In the data rows, the value 128 means zero.
Two rows play each game, the first against the second. How much does the first row win by? 20 is about a draw, 40 a big win and 0 a big loss. Wins can go round in a circle: one row can beat a second, the second a third and the third the first. Each row has two weighted sums of its numbers, A and B, taken from their middle values. A row wins by its A times the other's B, less its B times the other's A.
[119 115 114 118 131 130 128 131 131 131 132 137 129 131 153 114]
[124 126 128 137 144 156 161 149 154 139 142 136 127 124 127 128]: 19
[142 143 146 146 141 131 117 107 107  99 101 104 110 111 131 132]
[132 132 135 130 128 125 133 131 124 118 110 103 116 113 133 122]: 20
[122 133 131 129 129 128 132 133 121 111 104 109 112 112 239 132]
[121 120 125 130 133 138 135 134 134 137 150 153 153 145 149 132]: 18
[112 113 110 105 110 112 120 142 174 231 222 170 147 141 145 116]
[113 116 115 121 133 144 151 149 158 149 143 142 136 130 141 127]: 21
[115 115 120 129 126 125 132 134 115 103 103 106 102 115 115 124]
[114 120 120 123 126 133 137 130 129 120 118 110 111 109 166 197]: 21
[114 114 113 102 104 109 112 115 119 111 117 128 130 126 128 135]
[112 112 108 108 116 118 131 148 157 157 157 139 135 131  35 121]: 18
[170 202 166 135 114 108  96 106 101 106  99 101 104 113 128 146]
[133 135 131 138 134 141 140 131 128 119 121 114 116 109 111 132]: 22
[118 120 129 136 138 130 128 132 129 128 130 128 114 117 126 113]
[137 158 222 225 161 135 120 107 105 106 105 106 110 113 133 118]: 32
[114 107 104 112 116 119 110 104 105 102 118 123 132 142 102 137]
[115 116 118 132 128 132 133 133 140 143 136 130 126 124 109 133]: 19
[114 113 110 108 104  93 102  98 110 115 130 150 187 238 147 107]
[124 127 136 142 162 187 208 195 164 143 132 117 117 117 152 130]: 31
[111 117 111 112 114 121 135 138 149 159 148 152 147 148 131 134]
[129 135 130 124 124 131 137 131 125 119 106 107 111 100 135 112]: 21
[115 113 113 103 101 102 115 117 138 167 204 214 198 171 128 114]
[123 127 137 153 180 219 210 164 141 127 112 107 108 114 147 126]: 10
[147 142 136 132 126 129 135 144 156 154 135 124 115 113 127 132]
[117 113 112 107 110 113 115 128 153 174 179 163 139 138 139 127]: 19
[127 133 137 131 129 129 130 131 127 121 113 111 107 113 135 122]
[122 123 127 131 136 134 124 130 125 133 136 157 155 153 147 126]: 21
[133 135 132 126 124 118 110 108 116 125 137 150 149 150 139 118]
[140 136 140 141 135 136 123 120 109 110 105 111 105 112 117 118]: 17
[116 114 108 107 106 109 104 110 118 122 123 124 127 133 124 119]
[117 111 110 106 109 111 111 119 135 164 192 183 151 143 134 121]: 18
[115 117 119 126 133 130 120 126 128 127 125 119 121 120 132 104]
[120 115 115 118 120 128 125 128 125 122 114 119 108 114 141 131]: 20
[116 109 111 114 116 125 136 136 138 130 136 131 138 127 151 126]
[116 113 112 103 107 111 117 122 142 158 165 149 133 126 146 115]: 19
[115 114 117 116 119 117 115 115 108 118 125 123 119 114 124 135]
[117 111 105 105 105 104 119 130 132 130 143 156 177 200 108 123]: 21
[110 110 110 109  96 105 110 118 137 156 154 141 142 143 128 119]
[117 114 113 111 115 117 123 123 127 134 130 134 139 131 104  98]: 21
[135 140 144 144 144 145 143 148 142 136 135 130 128 124 133 128]
[222 185 167 153 140 125 109 105 100 106 103  99 103 115 126 115]: 13
[139 148 152 164 164 149 131 119 113 107 106 108 111 113 123 158]
[135 148 175 210 206 194 163 142 129 115 116 106 115 116 118 126]: 28
[114 114 112 109 107 109 116 117 129 141 153 158 154 144 134 121]
[113 110 115 122 140 142 149 141 148 136 127 116 112 119  77 140]: 18
[131 129 135 134 132 133 127 126 128 125 127 125 118 121 134 151]
[120 118 128 137 151 154 154 152 137 127 122 115 119 115 132 125]: 18
[111 115 120 139 170 151 125 102  93 103 100 103 102 111 152 116]
[113 111 111 113 111 125 131 143 147 154 161 154 134 121 130 126]: 18
[147 147 147 139 139 141 150 145 148 141 124 118 115 110 127 134]
[117 114 105 103 110 113 122 121 120 129 138 141 142 131  64 131]: 21
[113 108 111 110 116 114 117 129 141 149 147 143 133 128 104 127]
[146 190 203 163 142 124 114 103  90  99 103 102 108 112 131 139]: 18
[141 148 170 168 172 158 152 134 123 114 104 102 102 109 128 131]
[118 122 131 144 149 150 141 131 129 125 124 117 114 115 136 126]: 24
[117 110 108 107 102 105 108 114 121 129 145 155 161 182 132 126]
[116 113 113 122 122 113 100 103 107 101 113 126 126 134  53 139]: 9
[115 116 115 119 125 127 124 125 126 133 138 150 159 159 127 121]
[120 120 123 128 137 144 148 145 143 133 121 117 112 115 134 121]: 19
[117 111 113 118 123 136 143 156 165 154 138 132 126 121 130 122]
[165 199 181 149 125 112 105 104 101 100 109 103 100 106 189 125]: 20
[117 108 110 106 111 102 112 120 125 127 137 133 135 136 127  99]
[116 110 105 105 101 100 100 112 123 135 142 143 139 131 153 146]: 20
[127 133 133 137 137 135 133 134 141 150 158 151 150 138 140 126]
[115 114 108 108 109 122 152 199 190 182 143 123 119 116 186 140]: 24
[157 160 161 153 136 127 112 109 100  88 100  97 110 116 129 122]
[135 131 120 110 110 126 136 134 119 107 106 101 109 114  74  84]: 21
[118 114 118 123 126 127 119 119 125 135 138 144 151 151 126 122]
[143 139 128 116 109 106 100  93 107 112 122 144 156 139 133 134]: 28
[115 114 109 109 114 124 134 153 165 155 152 130 122 120  97 143]
[166 193 203 170 146 124 113  90 102  99 103 106 112 113 136 121]: 18
[154 156 156 154 156 157 151 144 133 125 119 116 115 108 127 137]
[140 138 131 124 117 112 112 120 131 132 124 114 109 112 139 134]: 18
[147 219 232 178 128 106  96 100  94  99 103 107 109 113 130 133]
[113 112 108 110 103 109 117 130 134 141 137 156 179 174 114 129]: 9
[130 129 126 119 119 122 127 130 130 125 119 115 112 107 114 147]
[116 109 111 100 102 103 103 104 103 120 133 157 198 238 156 101]: 15
[116 113 112 101 110 111 115 120 125 137 141 146 140 134 139 129]
[115 108 106 107 109 110 122 132 145 148 152 137 130 124 131  81]: 21
[137 135 136 133 119 114 113 111 118 129 146 139 137 130 146 134]
[118 121 125 125 134 132 142 138 136 134 133 128 125 121 136 120]: 22
[112 108 107 106  97  96 104 108 113 119 141 189 207 238 129  67]
[124 127 132 138 137 133 122 124 126 131 130 129 119 116 133  31]: 16
[136 134 129 124 115 106 113 117 130 133 122 122 114 114 142 134]
[131 136 140 147 148 148 148 148 144 140 142 130 125 129 130 129]: 22
[230 222 177 139 117 102 101  93 108  99 103 108 109 114 142 130]
[128 132 137 154 165 183 179 178 160 145 124 115 116 114 145 130]: 32
[130 138 159 189 229 229 188 147 129 119 115 116 111 109 147 137]
[115 110 106 103 118 115 116 133 143 153 170 154 139 134 112 130]: 5
[135 138 146 151 144 130 121 111 100  91 105 107 107 110 134 130]
[207 195 170 145 136 128 114 104 105 104  94 104 107 114 128  95]: 16
[113 113 102 109 103 103  97  94  99 121 132 148 155 146  90 127]
[114 111 110 104 103 109 124 127 131 139 151 158 172 183 122 128]: 22
[119 115 107 107 107  98  95 101 107 120 139 143 172 238 148 122]
[114 112 112 111 127 133 152 164 181 175 141 137 131 125 133 122]: 26
[116 112 112 109 103 102 102 104 106 119 130 148 182 238 147 119]
[133 133 133 131 128 122 113 116 136 145 136 123 112 119 149 125]: 14
[147 150 164 178 182 151 133 121 114 102 110 114 111 110 124 134]
[113 110 115 122 135 151 164 149 136 126 122 117 108 117 137 130]: 21
[116 112 107 108 101 107 109 114 121 128 134 141 130 129  99 117]
[114 113 107 112 108 101  97  92  98 104 105 115 137 151 112 112]: 21
[117 115 112 121 131 150 164 169 155 155 148 145 127 122 130 122]
[130 142 161 194 233 191 159 137 117 106 104 109 109 110 138 130]: 39
[147 154 161 152 153 142 130 116 112 106 106 104 112 113 142 144]
[114 114 115 115 128 145 175 222 223 180 153 134 123 126 131 126]: 13
[112 113 113 118 122 137 133 132 130 135 128 129 118 118 161 114]
[117 120 119 126 136 149 161 159 155 139 127 117 118 121 129 127]: 20
[116 115 119 132 147 155 166 140 129 112 109 106 102 112 134 113]
[189 185 160 143 130 121 114 105  99 104 104 103 107 113 146 222]: 13
[118 112 109 109 106 109 116 132 144 158 154 140 127 124 110 127]
[115 116 110 111 116 130 150 169 192 186 152 133 119 114 140 115]: 20
[226 228 149 118 107 108  95  96  93 106 102 101 113 114 128 196]
[230 216 184 157 138 121 106 102  93  92  95 106 106 110 120  97]: 2
[125 137 161 183 163 134 114 101  96  97 105 108 114 107 148 132]
[118 117 114 120 128 143 158 148 140 128 117 119 115 117 139 140]: 16
[116 114 110 115 119 119 106 110 109 126 147 159 136 121 104 139]
[113 118 129 156 206 198 154 128 112 100  98 111 106 110 137 111]: 27
[230 238 219 155 131 120 106 101  96 100 101 106 112 114 117 138]
[116 114 114 104 113 117 132 149 165 173 167 143 131 128 129 124]: 27
[117 118 124 127 122 114 100 101  92 100 114 129 150 140  99 130]
[113 114 112 119 123 131 156 228 222 171 131 116 113 116 130 123]: 17
[126 128 143 148 157 167 157 149 136 127 122 114 111 106 124 129]
[162 174 197 177 159 142 128 114 112 101 105 112 104 116 119 164]: 18
[115 112 114 113 119 122 127 135 142 132 132 125 125 116 143 120]
[172 163 144 135 127 119 112 100  95 100 100 107  98 110 104 120]: 20
[113 115 115 118 135 148 153 157 140 124 112 110  97 108  73 150]
[112 113 115 111 118 122 132 139 138 135 131 130 126 120 136 141]: 17
[138 134 125 117 106 107 116 127 148 151 144 129 124 122 118 133]
[116 114 111 107 105 110 116 110 112 117 119 120 125 130 125 130]: 16
[114 114 112 110 107 111 121 141 156 159 145 128 124 122 143 129]
[141 138 136 136 135 128 128 112 100 108  98 110 109 111 141 144]: 21
[134 137 143 144 137 134 132 124 133 144 156 148 130 119 148 123]
[136 137 135 139 136 132 130 124 120 116 116 112 117 117 136 114]: 20
[119 118 124 131 129 130 144 144 123 111 108 105 111 116 130 139]
[114 110 108 101 102 104 105 117 123 145 163 202 239 203 138 113]: 7
[120 122 127 130 134 140 143 140 132 131 120 123 119 115 145 123]
[122 128 140 151 169 149 130 121 110 105 106 101 113 106 131 104]: 20
[116 118 118 120 119 116 109 110 106 117 122 126 132 138 110 113]
[178 193 223 236 184 157 134 125 121 107 106 107 111 109 130 147]: 19
[131 128 125 121 122 124 125 132 144 151 149 137 130 124 117 107]
[115 113 112 102 104 102 105 112 120 122 139 151 156 172 127 116]: 18
[118 114 131 162 231 202 154 133 120 109 102 105 107 109 131 113]
[118 111 112 111 115 125 133 144 153 153 142 139 137 124 129 123]: 23
[114 110 108 106 105 107 106 108 115 117 128 128 124 130 124 121]
[118 114 111 108 106 119 115 123 130 143 146 157 152 145 119 179]: 20
[115 111 109 105 113 117 124 140 148 137 126 124 122 117 145 136]
[118 110 111 105 101 102 106 116 131 162 162 133 119 112 137 135]: 20
[121 123 141 180 198 172 133 115 102 104 107 106 114 107 132 112]
[134 140 149 158 155 169 155 140 124 109 107 109 112 108 118 132]: 22
[115 115 108 100 104  99  99 105 109 117 130 164 178 206 116 115]
[117 123 124 133 144 151 141 139 126 115 113  99 105 117  94 139]: 12
[117 122 123 125 121 119 129 136 134 132 118 109 108 117 109 132]
[112 111 107 107 115 118 138 154 175 170 139 125 117 117 137 117]: 17
[126 129 127 127 131 140 141 134 127 118 109 117 107 111 124 128]
[125 126 128 135 136 136 126 116 108 113 124 149 153 145 146 129]: 22
[131 127 132 128 131 130 118 115 110 105 110 103 110 115 127 134]
[117 117 108 109 114 118 126 133 146 146 131 109 108 109  96 118]: 19
[115 116 113 110 116 132 151 151 148 138 127 127 122 114 144 123]
[118 113 111 104 108 105 114 123 134 147 169 161 150 150 137 146]: 21
[131 129 121 118 116 123 132 127 120 112 101 111 110 109 133 153]
[116 114 110 107 104 109 119 135 157 197 217 188 151 143 145 110]: 18
[139 152 162 191 164 157 134 124 115 112 108 106 107 114 121 171]
[126 125 129 129 132 128 125 126 122 124 119 124 122 121 144 147]: 20
[133 135 145 154 148 138 135 120 118 106 100 111 112 111 144 109]
[116 115 110 110 104 118 123 122 138 146 165 161 154 142 118 128]: 22
[230 189 162 142 127 116 107  98  94 101  99 107 104 109 112 132]
[114 110 110 106 101 109 107 112 127 141 142 137 135 133 150 132]: 3
[117 112 112 118 131 147 175 170 146 128 116 112 112 112  68 123]
[115 108 115 113 120 127 143 191 226 207 163 142 125 124 148 107]: 18
[141 146 152 163 167 152 143 133 124 112 107 112 110 117 134 137]
[137 135 136 138 140 144 143 140 133 127 118 113 111 105 140 148]: 17
[114 106 111 108 111 118 134 149 197 251 244 184 153 135 139 127]
[116 113 108 100 104 102 102 106 114 129 143 154 148 140 154 133]: 17
[128 123 127 128 129 130 128 121 114 115 112 113 112 117 131 135]
[118 112 110 106 112 109 108 116 124 126 136 145 165 158 148 122]: 23
[112 109 113 106 103  99  98 100 106 114 119 132 140 137 133 120]
[112 112 111 103 108 103 118 111 124 128 136 139 158 165 145 127]: 25
[116 114 108 107 108  94 111 117 124 132 139 143 141 142 143 109]
[121 120 127 143 164 196 200 189 142 131 118 113 111 109 146 124]: 23
[130 132 141 143 142 146 130 126 123 120 113 113 111 116 143 110]
[131 136 145 156 167 177 183 181 155 128 122 116 111 113 152 128]: 13
[118 111 110 111 111 118 121 124 145 154 183 166 146 138 129 128]
[115 115 113 123 127 131 136 132 123 134 134 135 130 126 154 120]: 21
[145 153 146 142 145 137 121 106 105  97 101 110 111 111 133 131]
[121 122 127 139 143 135 133 128 131 117 121 113 119 112 132 105]: 20
[117 111 108 105 111 113 109 120 121 130 134 129 122 117 119 134]
[136 152 168 196 187 166 152 134 113 112 111 108 113 113 140 140]: 18
